In the rows, 128 means zero.
One hidden turn or mirror swaps the rows below in pairs. Which row is each named row swapped with?
The rows were stretched afterwards, more along some directions than others.
K_862: [130 113 113 164 115 130 152 130 139 141 142 135 122 149 158 118]
K_675: [119 124 127 131 114 139 128 115 131 138 110 150 110 137 187  94]
K_170: [126 116 113 166 118 129 156 129 137 141 144 137 115 148 153 117]
K_600: [133 138 129 127 115 132 130 119 141 134 102 139 115 136 176 117]
K_571: [111 114 107 147 119 109 135 129 127 157 155 152 112 133 136  98]
K_707: [113 117 111 151 120 112 141 125 125 155 156 155 111 134 136  94]
K_814: [122 110 121 125 142 119 129 114 107 109 120 140 112 165 143  97]
K_308: [123 109 124 120 149 110 135 113 108 106 119 149 101 167 136  94]
K_329: [120 106 116 127 143 118 142 104 103 107 117 143 107 165 140  97]
K_351: [129 112 110 164 109 127 145 128 133 141 148 138 123 149 162 118]
K_261: [126 131 129 141 110 144 125 120 128 144 108 142 106 154 190  81]
K_646: [116 106 124 123 141 125 135 108 104 104 127 156 109 163 154  84]
K_713: [130 113 111 167 109 129 144 129 138 147 143 134 118 152 167 115]
K_549: [125 111 107 167 113 128 151 128 137 148 147 134 120 150 157 115]
K_352: [124 119 121 128 145 111 141 112 106 102 125 138 123 163 141 103]
K_121: [126 133 130 127 113 135 128 112 139 144 102 135 124 138 171 102]
K_374: [122 119 134 124 147 119 130 108 105 112 116 135 117 172 138  83]
K_198: [124 136 121 138 118 137 131 115 132 135 101 144 117 146 188 103]
K_234: [123 111 121 123 149 118 133 118 114 110 124 141 111 166 141  98]
K_861: [131 115 111 166 113 127 151 131 139 141 142 134 117 151 162 121]
K_349: [113 117 107 151 121 110 143 127 125 153 157 156 109 132 137  97]
K_711: [128 137 129 132 116 135 130 119 136 134  98 139 115 134 177 111]
K_303: [119 116 121 128 148 119 133 105 101 105 119 151 104 171 147  83]
K_717: [120 131 122 138 108 138 130 115 131 145 100 136 112 155 183 110]
K_396: [109 110 103 148 114 114 136 128 129 163 157 149 114 132 138 103]
K_830: [120 118 128 129 141 128 133 113 101 110 124 153 109 173 152  71]
K_144: [120 117 131 135 151 122 133 106 107 115 113 141 112 165 137  66]
K_685: [131 112 108 164 101 127 142 129 139 149 143 132 115 149 167 121]
K_968: [123 118 132 128 152 128 141 109 115 110 115 138 119 168 139  86]
K_668: [108 118 109 149 132 114 146 129 126 151 155 156 113 135 132  94]
K_231: [130 135 130 135 105 137 127 110 135 137  96 135 137 138 180 105]
K_413: [112 113 121 129 145 123 139 109 101 109 118 145 110 181 141  92]
K_777: [119 128 117 130 116 131 137 111 130 140 102 144 119 133 171 112]
K_751: [122 133 121 138 120 124 128 121 133 148 111 131 116 138 174 102]
K_98: [126 110 104 167 110 125 147 132 136 150 151 136 116 149 162 116]
K_577: [127 136 122 139 120 137 128 120 136 136 105 135 121 124 179 114]
K_843: [125 112 107 169 112 129 149 131 137 152 148 136 121 150 162 112]
K_350: [110 118 111 155 126 116 139 129 128 160 154 156 107 130 140  87]
K_636: [130 124 118 127 106 128 130 121 140 137 102 139 122 142 184 129]
K_750: [125 138 133 133 121 137 130 118 135 142 100 129 131 146 176 103]
K_746: [111 118 111 148 127 112 140 126 126 152 155 158 115 131 135  92]
K_680: [122 119 123 127 149 118 131 110 105 103 122 144 110 146 137  96]
K_597: [113 114 110 146 117 113 135 126 129 160 153 152 111 131 136  94]
K_97: [110 117 108 151 121 114 144 125 129 158 155 153 115 130 135  98]

K_350 pairs with K_351
K_646 pairs with K_675
K_636 pairs with K_308
K_170 pairs with K_396

